(in the rows, 128 means zero)
Each named turn below is shown by a few rows before and after it. Which turns, in which order, take the first row of each later pair to the second? The first pair is answered.
turn U:
[126 147 110 120 112 136 156  92 115 132 125 184 144 130 141 154 123 193
 122 113] -> [125 140 116 120 118 141 162  93 111 131 135 188 137 140 140 154 109 187
 116 120]
[131 138 119 113 117 130 135 127 141 156 113 130 131 112 138 104 153 157
 141 108] -> [119 126 143 114 138 133 149 139 118 156 145 145 102 132 129 105 115 151
 128 126]
[176  99 105  98 149 124 152 108 139 146  92 118 129 162 140 182 102 178
 101 117] -> [181 116 107  86 137 113 132 113 126 151 103 113 131 152 137 177 107 197
 110 114]
turn G:
[110 118 108 139  96 136 112 115 113 111 114 135 125 105 142  88 161 124
 154 140] -> [121 108 149 167 163 123 132 143 141 123 138 114 144 117 135 133 112  92
 106 147]
[120 148 177 146 143 136 127 138 127 152 152  99 155 107  83 130  94 119
  95 138] -> [122 173 141 114  86 145 109 107 101 144 127 113 146 100  82 101 129 160
 123 126]
[108 100 129 173 119 172 147 123 135 110 123 117 137 130 120 116 125  95
 108 132] -> [133 138 138 155 123 177 150 107 134 124 113 110 149 140 113 147 108 124
  86 121]
[125  89 105 105 169  61 117 171 121 138 166 146  79 137 155 145 128 148
 150 170] -> [152 130 117  84 172  66 121 154 117 150 157 139  87 146 144 176 107 179
 131 160]
turn J:
[143 113 148 128 145 115 135 143 100 128 164 113 104 139 125 123 105 108
 135 144] -> [151 102 125 127 153 103 138 143 118 124 150 127 102 142 141 128 121 104
 150 141]
[132 153 139 108 101 128  92 122 130 149 124 104 159 112 142 110 150 117
 121 123] -> [138 144 117 101 102 124  97 121 138 146 114 119 152 119 151 110 164 121
 133 123]
[161 119 105 155 123 128  98 150 167 111 150 109 154  94 156 117 153 125
 157  82] -> [165 154 101 109  90 155 110 112 111 115 145 143 116 129 137 112 132 176
 153  82]
[131 155 128 160 157 117 137 128 141 131 131 111 173 103 121 137 116 140
 138 125] -> [142 152  95 134 148 118 146 112 133 126 112 144 151 127 131 139 131 163
 155 123]
turn F:
[133 153 158 135 115 170  93  89 128 138 104  53 157 114 114 110 158 128
 104 140] -> [133 117 177 136 167  98  83 162 126 145 163  64 131 119 128 116 129 126
 114 170]
[166 174 126 104 152 137 147  99 147 150 129 130 138 158 114 177 105 148
 101 110] -> [114  93 116 118 150 105 136 150 120 128 177 169  76 154 135 106 119 122
 156 149]
[ 88 110 176 123 120 119 162 157  80 125 171 133  66 129 131  87  83 103
 119 141] -> [108 168 163 116  83 184 175  81  90 134 110 108 109 125 111 104 100 115
  90 104]

(2 to 3 turns a pair)
[122 104 141 161 158 142 148 141 168 131 136 132 132 129 119 133 131  96
 105 133] -> [135 101 112 124 151 101 133 162 154 128 141 161 103 133 134 126 145 135
 139 139]
U, U, J
[139 119 186 173 156 149 127 133 162 142 102 114 149 122 107 165 122 115
  89 139] -> [126 128 138 125  76 157 107 101 108 128  84 152 113 117 110 111 170 169
 144 134]
F, G, G
[150 155 108 104 125 104 124 111 142 147 121 136 134 157 130 161 134 175
 152 104] -> [113 102  97 140 125  99 116 138 155 130 130 135 128 133 148 116 164 124
 180 119]
J, J, F
[146 165 107 104 169  61 100 167 137 128 167 131 108 125 114 125 144 204
 126 120] -> [151 210 118 109 139 115 103 113 138 131 135 103 143 115  94 130 146 205
  94  95]
J, F, F
[111 151  95 108 131 154 131  73 147 104  78  97 146 132 163 110 144 119
 131  97] -> [134 155 117  74 176  94 131 121 121 119 128 121 108 164 165 142  90 162
 129 121]
F, J
[113 100 137 156 130 133 109 135 126 124 154 119 133 104 136 106 121 104
 148 143] -> [126 108 101 124 107 145 118 108 110 122 128 150 113 126 141 108 138 135
 164 135]
U, J
[132 100 146 163 180  80 125 179 184 125 146 106 162 116 149 146 116  81
 126 139] -> [172 176 107 101 114  82 100 130 166 135  99 106 176 108 144 154 158 165
 146 103]
G, G, F
[128 134  97  86  79 121 105 133  90 118 122 167 100 126 131 109 162 190
 174 138] -> [118 113 119 124 126 201 175  89 104 114 106 172  99 178 115 146 111 125
 110 141]
U, G, F
[127 114 112 123 121 122 129 144 116 122 131 154 100 137 130 117 143 148
 148 132] -> [142 122 124 119 140 107 126 154 124 133 135 146 111 140 128 142 128 159
 140 132]
F, F
[102  82 108 130 118 136 148 128 114 105 130 170  93 129 139  91 146 111
 157 147] -> [138  94 114 138 154  81 127 169 167 120 130 135 136 103 158 131 154 116
 155 137]
G, U, F
[114 129 115 121  96 119 141 127 122 115 145 135 141 142 146 106 145 124
 142  93] -> [108 129 141 135 113 122 145 136 123 119 163 117 148 140 135 110 121 110
 123 102]
J, G
[125 158 106 112 115 155 131  80 115 130 104 136 140 135 119 142 120 132
 102 126] -> [ 97 122  97 119 105 149 130  95 101 113 120 154 112 131 126 108 132 118
 131 142]
F, F
[134 113 129 119 130  83 129 112 147 132 126 117 113 135 121 126 127 113
 174 101] -> [130 122 144 121 124  77 117 118 141 136 137 105 117 125 113 124 125 115
 169 102]
F, G, U
[ 99  40 171 146 128 124 114 165 149 155 157 125 104 137 134 126 135 108
 117 147] -> [131  83 191 138 146 116 117 158 168 171 146 104 134 142 127 173 120 124
  88 132]
F, F
